Here are some points:
[ 0.56  1.82  0.54 -1.01 -0.89  0.81  0.62  0.13]
[ 2.25  0.63  0.53  0.41 -0.97  0.75 -0.68  0.22]
[-1.05  0.79  0.5  -0.23 -0.41  0.22  0.3  -0.72]
[-2.58 -1.22 -0.69  1.35  0.19 -1.05  0.32 -0.5 ]
[-0.81  1.41  0.22 -0.99 -0.81  0.33  0.83 -0.42]
[ 0.55 -4.05 -1.23  0.75  3.02 -1.39  0.61  1.3 ]
[-0.8  -2.44 -0.74 -0.03  2.22 -1.61 -0.47  1.21]
[ 0.89 -0.91 -0.98 -0.08  1.21  0.57 -0.67  0.75]
[-1.03 -1.24 -0.01  0.49  0.02 -0.68  0.67  0.07]
[ 0.99 -5.38 -0.55  0.72  3.33 -1.13  0.97  1.24]
[-0.27  1.2   0.37 -0.64 -0.68  0.36  1.43 -1.25]
[ 1.87  1.71  0.47 -0.59 -0.35  1.35 -0.93  2.31]
[ 1.15 -0.5   0.56 -0.31 -0.32  0.13 -1.59  1.96]
[-0.42  0.37  0.06  0.52 -0.61 -0.52  0.34  0.12]
[ 0.73  1.63  0.21 -1.16 -0.13 -0.32 -0.94  0.82]
[ 0.67  5.06  0.34 -0.88 -3.61  1.37 -1.29 -1.43]
[-2.48  0.4   0.42 -0.21 -1.77 -0.93 -1.25 -0.03]
[-1.2  -0.66  0.11  0.43  0.3  -0.79 -0.32 -0.9 ]
[-0.24  3.24  0.6  -0.69 -2.11  1.2  -1.32  0.91]
[ 1.47  1.08  0.44 -0.3   0.52  0.44 -1.81  1.48]
[-4.03 -2.3  -0.26  0.37 -0.4  -2.12 -0.91  0.07]
[ 0.37 -2.32 -1.37 -0.14  1.45 -0.07  0.33  1.24]
[ 2.86  0.24  0.11 -0.22  0.92  0.38 -0.95  0.47]
[-3.66 -1.27 -0.38  0.56  0.18 -1.37  0.12 -1.35]
Then 18 other points, each followed by its number:
[-0.41  2.26  1.03  0.01 -0.7  -0.08  0.55 -1.26] 0
[-4.48  2.52  0.39 -0.07 -2.49 -0.63 -0.87 -0.7 ] 1
[-1.74 -1.99  0.33  0.73  0.66 -1.45  1.1  -1.21] 2
[ 0.41 -1.45  0.12 -0.2   2.64 -1.21  0.74  0.61] 3
[-0.5  -1.87 -1.16 -0.02  1.72 -1.18  0.01  1.26] 4
[ 2.33 -0.17 -0.39 -0.7   1.26  0.93 -0.15  0.53] 5
[-1.6   0.38  0.45  0.51  0.3  -1.1   0.76 -1.09] 6
[ 1.3  -0.57 -0.16 -0.18 -0.1   0.75  0.05  0.67] 7
[-0.01 -0.01 -0.71  1.2  -0.19 -0.34  0.32 -0.54] 8
[-1.08 -1.11  0.76  0.39  0.7  -0.53  1.49 -0.65] 9
[-1.86 -1.9  -1.08 -0.48  0.03 -0.17  0.95 -0.63] 10
[-1.7   0.33  0.95  0.73 -1.06 -0.59  0.2  -1.9 ] 11
[ 2.75 -0.94  0.29 -1.01  1.56  0.61  0.77  2.24] 12
[ 0.74  0.18 -0.78  1.28 -0.24  0.95 -0.98  0.91] 13
[ 0.85  2.2   0.86 -0.75 -1.12  1.37  0.   -0.41] 14
[-0.56 -1.26 -1.09  0.22  0.5   0.02  0.62  0.2 ] 15
[ 2.02  1.72  0.55 -0.71  0.22  0.74 -2.08  1.49] 16
[ 2.84  1.48  0.01 -0.22 -0.66  1.01 -0.68  0.99] 17
Which two of these numbered points are nearest to each point below, ignoring the 2 directions in which the first points spread most? Their numbers follow each, nearest first.
[-1.03  1.94 -0.26 -0.58 -1.25  0.31  0.46 -0.49] > 15 5
[ 1.6   3.15  0.46 -0.47 -1.94  1.01 -0.93 -0.27] > 17 7
[-5.23 -2.01 -1.05  0.45  0.54 -2.36 -0.25  0.17] > 1 4
[-0.63 -3.9  -1.37 -0.19  2.02 -0.44  1.27  0.76] > 10 15
[-0.14 -0.53 -0.64  0.09  0.66 -0.48 -0.08  0.79] > 4 17
[ 3.04  0.59  0.69 -0.35  0.27  0.11 -0.19  0.66] > 2 11
[-0.19  1.66 -0.79  1.09 -1.62  1.4  -0.65 -0.02] > 13 8
[-1.21  1.09  0.33  0.7  -1.75  0.52  1.01 -1.83] > 2 14
[-0.54  1.21 -0.07 -0.44 -0.43  0.23 -0.09 -1.11] > 5 14
[-2.2   0.19 -0.45  0.7  -0.89 -0.42 -0.05 -1.06] > 17 15
